Here are some points, each followed by its number:
[-36  21  23  12  25  57  28  10  49  -9   3  20  29  16   1   0] 0
[-95 -16  37  10 115  59   9  65 -80  44  77  39  35 -37  28  32] 1
[ 21  24  59 -14 -20 -34  33  27 -20 -33   3   4  27 -21   4  39] 2
[-12  27  55  89 -65 -24  30  34 -21 -42 -47   5   2   6  33 -26] 3
[ 66  -2  30  38 -58  -9  33  13 -40  10  24 -10  16 -50  -2   8] 4
[ -3 -16   4  -9  17 -20 -40  -5  30  31 -23 -20 -25  -5  29 -26] 5
[-114   28   34  -40   93   18   11  -54  -48  -37    8   65   20  -48
  -41  -36] 6
[  45  -93   -3  -40 -127   -2 -114    1   50   54 -119    1 -127   64
   26  -48] 7
[-22 -13 -56   5  38  80   6 -11   3  59  -3  -7  -4  48  -9  -2] 8
[ 31  18 -22  12 -66  34 -54 -79  -9  22 -77  -9 -69  20  27  10] 9
[-50 -47 -61   6  48 -42  29 -39 101 -14  48 -34  20 -28   8  32] 10
[-32  53  13  55  -3 -48 -58  19   2  16  25  61  -1  17  25  17] 11
[ -53    2   53   -7   58  -29  -59  -34 -101   -3  -57   32  -75   14
  -28   12] 12
[  7 -40 -20  -1 -39  28 -48  11  74  31 -36 -22 -71  68  -6 -34] 13
[ 12  27  15  14   6  16  -5 -15   9  -1 -19 -36  10 -17   3 -43] 14
[-60   6 -76   9  74 127   3  20 -73 109  71  35 -20  97   6  79] 15
[ -9   0 -14  -9  10 -11 -15  -4  43 -17 -20 -16  10   7  28 -12] 16
[ -9 -25  13 -21   9 -21 -22  -2 -23 -13  -7  21 -25 -24 -37  -8] 17
[-123  -13   47   51   64   -6   39   85  -79   -5   16   74   62   21
   -4   30] 18
[ 59  13  -1  12 -56  15  47 -52   2 -25  15 -44 -15  -7  34  19] 19
[   3  -63 -127  -31  -14  -10    9   53   14   35  127   30   52 -102
  -31  113] 20
[  6   5 -22  15 -30 -23  39  35 -25 -21  13  33  37  -4  17  43] 21
[  29  -45  -58  -68   -4  -31  -83  -63  -32   18   14   -8 -100   49
  -48    1] 22
[-32 -41  55 -33  26 -18 -40  15 -54  72 -31  72 -91   8 -33   1] 23
[-87  35 -21   6  70  32   5 -16 103 -20  41   7  33 -16  31  21] 24
[ 15 -17 -53   1 -45   1  42 -23   5  20  31  18  19  31 -14  55] 25
[-31  41   0 -14  22  29  66 -20  13 -18  13  17  44  -8  -3   2] 26
[ 20 -45 -14 -26  43  26 -49   4 -55  36  19   5  -2  34  10 -33] 27
[ -8   8 -27   2  29 -35  -6  -3  74   0 -20 -59 -12 -34  15 -63] 28
[ -2  16   0  12 -33  25   4   0  -3  -8   7  13   8   3  -3  21] 29
[-29  36 -40  34 -33  34  21 -20 -10 -20  26  31   4  44 -46  32] 30
[-30  -6  34 -94  11  24   9  64  18  49  18  33  21  23 -47  47] 31
[  2 -29  50  -2   9  15 -12  42 -56  12 -10 -11  27 -21  17 -23] 32
[-55 -32 -18 -26  36  27 -32 -21  -1 -20  -4  47 -26  30 -65   8] 33
New points follow, each followed by the numbers of its three nearest points above by angle, nearest first.
[ 50 -43 -49 -37 -16 -55  18   6 -47  54  60 -37   2 -70 -33  51] 20 4 25
[ -2 -21 -23 -17   8   0 -42 -22 -23  -3  -6  15 -52  27  -8  -9] 22 33 12
[-20   5  13  43  50  15   0   8  -9  17 -30 -10  16   8  -3 -21] 18 14 1
[-29 -12  31  12 -10 -50 -31  27 -36  16 -31  16 -60  17 -25 -10] 23 12 17
[-47   8   0 -16  26  62  20  19   6  -4  12  25  47  18  -5  12] 0 26 1
[ 31   1 -34 -21  -5   4  10  -4   6  17  39  -2  -8  -9 -30   3] 20 25 22
[  20   36  -72  -29  -11  120  -12 -127   79   24  -34  -74    7   10
  -43  -32] 8 14 9
[ 36   0  -3   4 -26  -3   4 -18  -9 -11  -1 -15 -10 -18  11   8] 19 4 9
[  6   5  -9  -6   0 -21 -10  25   4   1  11 -14   3 -18 -10  -1] 20 28 4
[  48  -28  127  -20   23 -105   33   79   31  -64  -33   16   36 -120
   -1  -44] 2 32 4
[ 25  37  -3  24 -66 -13 -23   1   5   5 -21 -58 -14  27  40 -28] 9 19 3
[  7  28 -14   9 -39  39 -36 -32  11  -3 -11  -5 -50   9   1 -23] 9 13 7
[-16  41  21  28 -11  36 -11 -35  11 -51 -52 -19 -34  42  26 -11] 9 3 14
[ 39  34 -36 -48  45 -40 -27  -6  47   2  25 -74 -51   3   0 -73] 28 5 16
[  14 -110  -22  -44   65   30  -36   50  -12   93   32   69  -72   70
   -4   20] 27 23 15
[-65 -14  20 -18  38  14 -62 -32 -45 -45 -41  33 -69  10 -49 -52] 12 33 17
[  8 -36  41 -65 -35 -40   8  -2  10 -16 -39  25  36 -23  -7   2] 2 17 31
[  4  16   3  14  20   0  19  61   5  11  45 -22  36 -45 -11  11] 20 1 4
[-32 -18  69  -6  13 -22 -46 -51 -38 -66 -26  26 -92  53 -31 -26] 12 17 23
[  31  -12   -5  -67   25 -127 -125   26  127   23  -46  -87  -33  -49
   27  -29] 5 28 16
[-27 -28  43   6  75  58  29  29 -42  23 -12  -9  19  47   2 -13] 1 18 32
[  1  23 -14   7 -13  18 -28 -21 -23   0   5  -7 -29  30  20 -21] 9 22 27
[-52 -56 -14 -19  16 -29 -38  40 -27  40   3  49 -38 -10 -28 -26] 23 17 33
[ 38 -33 -50 -29  35  14   5 -22  29 -34  -1  41 -28  -7 -31 -57] 33 22 17
[-49  59 -17  58 -51  22 -38 -65 -51 -43 -30  16 -28   7  27 -40] 9 3 30
[-54   3  27 -16  17  16 -25 -17 -12  13 -16  12 -20  11   7 -30] 12 6 23
[ 29   6 -18 -21  -3  27  24 -32  39  -6   2  12 -17  20  -5  -4] 19 25 13
[-10   5  33  39   0 -20   1  33  -1  -1  -1  31  25 -22   2  32] 18 2 11
[ 29   5 -30  -2   6  -5 -12  -9   6   1  11 -32   0 -26  13 -29] 28 14 5
[ -2 -35  15  -2   2  -3 -21  39  41 -10   7  15   9  14   2   7] 31 13 16
[ -2  16   8  -6   4   9 -25  39 -24   7 -23 -11 -12  22   4 -28] 32 27 12
[-11  -6  15  13  12  20 -44  -8 -13  -9 -10   6 -24   6   3   6] 12 23 33
[-38 -14   4  14   9  -4 -20 -20 -32  -4 -23 -14 -37  21  -9 -34] 12 23 33
[-12 -86  17 -17 -69 -24 -16 108  18  50 -15  24  -8  41  -2   6] 7 13 31
[  6  16  59   3 -12 -24  38  21 -38 -36 -21   6  33  -5  24   6] 2 3 21
[ -3 -32 -29   4  10  34 -30   7 -32  31  21  27   2   7  -7  26] 15 27 8
[ -5  46 -62 -22  -8  43   7 -55  27  19  11 -46 -15  14 -30 -31] 8 14 30
